Look-ups in named tables: a row name and a column name give one cell, copied from the table.

Kuzemer
         Gube  Nanimev  Tofuti
Fuzetid   196       36     176
Ludal     221       63     146
Gozedub   107       96      47
Rumonor    90       76      67
Sis       176       23      22
Davoz     102       99      45
Fafamaf   240       60     181
Lofiv     207       65     157
Pege      202       66     171
Vef        91       84      90
Gagivab   174       34     142
Tik       102       65      84

Lofiv, Nanimev => 65
Ludal, Gube => 221
Ludal, Nanimev => 63
Rumonor, Nanimev => 76
Vef, Tofuti => 90
Pege, Tofuti => 171
Fuzetid, Gube => 196
Davoz, Tofuti => 45
Gozedub, Gube => 107
Lofiv, Tofuti => 157
Fafamaf, Gube => 240
Sis, Gube => 176
Gozedub, Tofuti => 47
Pege, Gube => 202
Fuzetid, Nanimev => 36
Sis, Tofuti => 22
Fafamaf, Tofuti => 181

Medupen:
         Ket  Vebam    Nug    Sen    Doz  Devaru
Bofe    1.02  -2.09  -6.40   1.20   2.40    2.39
Duko   -0.92   8.76  -4.23  -3.43   1.59   -1.24
Luki    1.00  -4.69  -6.74   3.97   5.22    1.38
Tika   -2.99   4.20   3.29  -6.23  -5.87    0.95
Supof  -3.99  -0.52  -2.56  -4.49  -0.05   -6.57
Bemuv  -2.91  -3.06  -0.98  -2.08  -1.72   -7.60

Bemuv, Ket => -2.91
Tika, Sen => -6.23
Bofe, Doz => 2.40
Luki, Ket => 1.00
Bofe, Vebam => -2.09
Bofe, Sen => 1.20
Tika, Vebam => 4.20
Tika, Ket => -2.99
Luki, Sen => 3.97
Bemuv, Sen => -2.08
Bemuv, Doz => -1.72
Bemuv, Nug => -0.98
Tika, Doz => -5.87
Supof, Nug => -2.56
Bemuv, Vebam => -3.06

Table Vep
|  | Raf | Ditifam | Pof | Bilolo |
|---|---|---|---|---|
| Vil | 40 | 65 | 15 | 72 |
| Povu | 52 | 91 | 49 | 27 |
| Ribefur | 67 | 70 | 54 | 17 |
| Milorun | 83 | 44 | 77 | 29 |
| Gusu | 57 | 90 | 67 | 24 |
| Zos | 37 | 91 | 30 | 57 |

Gusu, Raf: 57
Povu, Bilolo: 27
Ribefur, Raf: 67
Povu, Pof: 49
Zos, Bilolo: 57
Gusu, Bilolo: 24
Gusu, Pof: 67
Zos, Ditifam: 91
Vil, Bilolo: 72
Vil, Raf: 40

Lezag =
       Filetag  Pon  Viz  Gebopeb
Gela       237  172  186      230
Vapon      123  138   55       89
Baz        199   23   25      121

What is the Gebopeb of Baz in Lezag?
121
What is the Pon of Gela in Lezag?
172
What is the Pon of Baz in Lezag?
23
What is the Filetag of Vapon in Lezag?
123
What is the Filetag of Baz in Lezag?
199
What is the Viz of Gela in Lezag?
186
What is the Gebopeb of Vapon in Lezag?
89
What is the Filetag of Gela in Lezag?
237
What is the Pon of Vapon in Lezag?
138
What is the Gebopeb of Gela in Lezag?
230
What is the Viz of Baz in Lezag?
25
What is the Viz of Vapon in Lezag?
55

Dususu
cols = Kanen, Nivub, Rilo, Fet, Dev
Tes: [164, 52, 165, 87, 168]
Ruko: [189, 83, 190, 95, 180]
Levemo: [87, 194, 120, 182, 110]
Koneva: [173, 107, 104, 21, 77]
Dezosuz: [225, 140, 199, 61, 151]
Zokomi: [154, 70, 106, 55, 112]
Madevob: [147, 210, 131, 108, 86]
Mim: [79, 63, 149, 186, 186]
Zap: [43, 42, 131, 198, 180]
Mov: [195, 146, 112, 8, 62]

Ruko, Dev -> 180
Ruko, Fet -> 95
Koneva, Fet -> 21
Mov, Kanen -> 195
Madevob, Rilo -> 131
Dezosuz, Fet -> 61
Ruko, Kanen -> 189
Ruko, Rilo -> 190
Zap, Dev -> 180
Koneva, Dev -> 77
Zokomi, Fet -> 55
Mim, Kanen -> 79
Zap, Fet -> 198
Madevob, Dev -> 86
Zap, Kanen -> 43
Row with the largest Nivub: Madevob

Tav:
columns: Vevu, Kezila, Dat, Kesanep, Lemirip
Zefizol: [37, 59, 31, 62, 47]
Guli: [68, 60, 24, 55, 89]
Kuf: [34, 47, 49, 63, 27]
Nobib: [49, 60, 32, 38, 70]

Zefizol, Lemirip: 47
Zefizol, Vevu: 37
Guli, Vevu: 68
Kuf, Lemirip: 27
Guli, Kesanep: 55
Kuf, Kezila: 47
Zefizol, Kesanep: 62

Table Kanad
|  | Fevi | Bivipud | Puvi | Zad | Nureguf | Bunop | Ketenit | Difa |
|---|---|---|---|---|---|---|---|---|
| Saz | 38 | 97 | 141 | 32 | 197 | 68 | 117 | 125 |
| Situpak | 188 | 25 | 205 | 166 | 233 | 46 | 112 | 134 |
| Lumavu | 156 | 143 | 78 | 100 | 120 | 76 | 211 | 216 |

Saz, Ketenit => 117
Situpak, Ketenit => 112
Situpak, Fevi => 188
Lumavu, Zad => 100
Situpak, Bivipud => 25
Lumavu, Nureguf => 120
Situpak, Difa => 134
Situpak, Bunop => 46
Lumavu, Puvi => 78
Lumavu, Ketenit => 211
Situpak, Zad => 166
Saz, Nureguf => 197
Saz, Zad => 32
Lumavu, Difa => 216
Saz, Bunop => 68

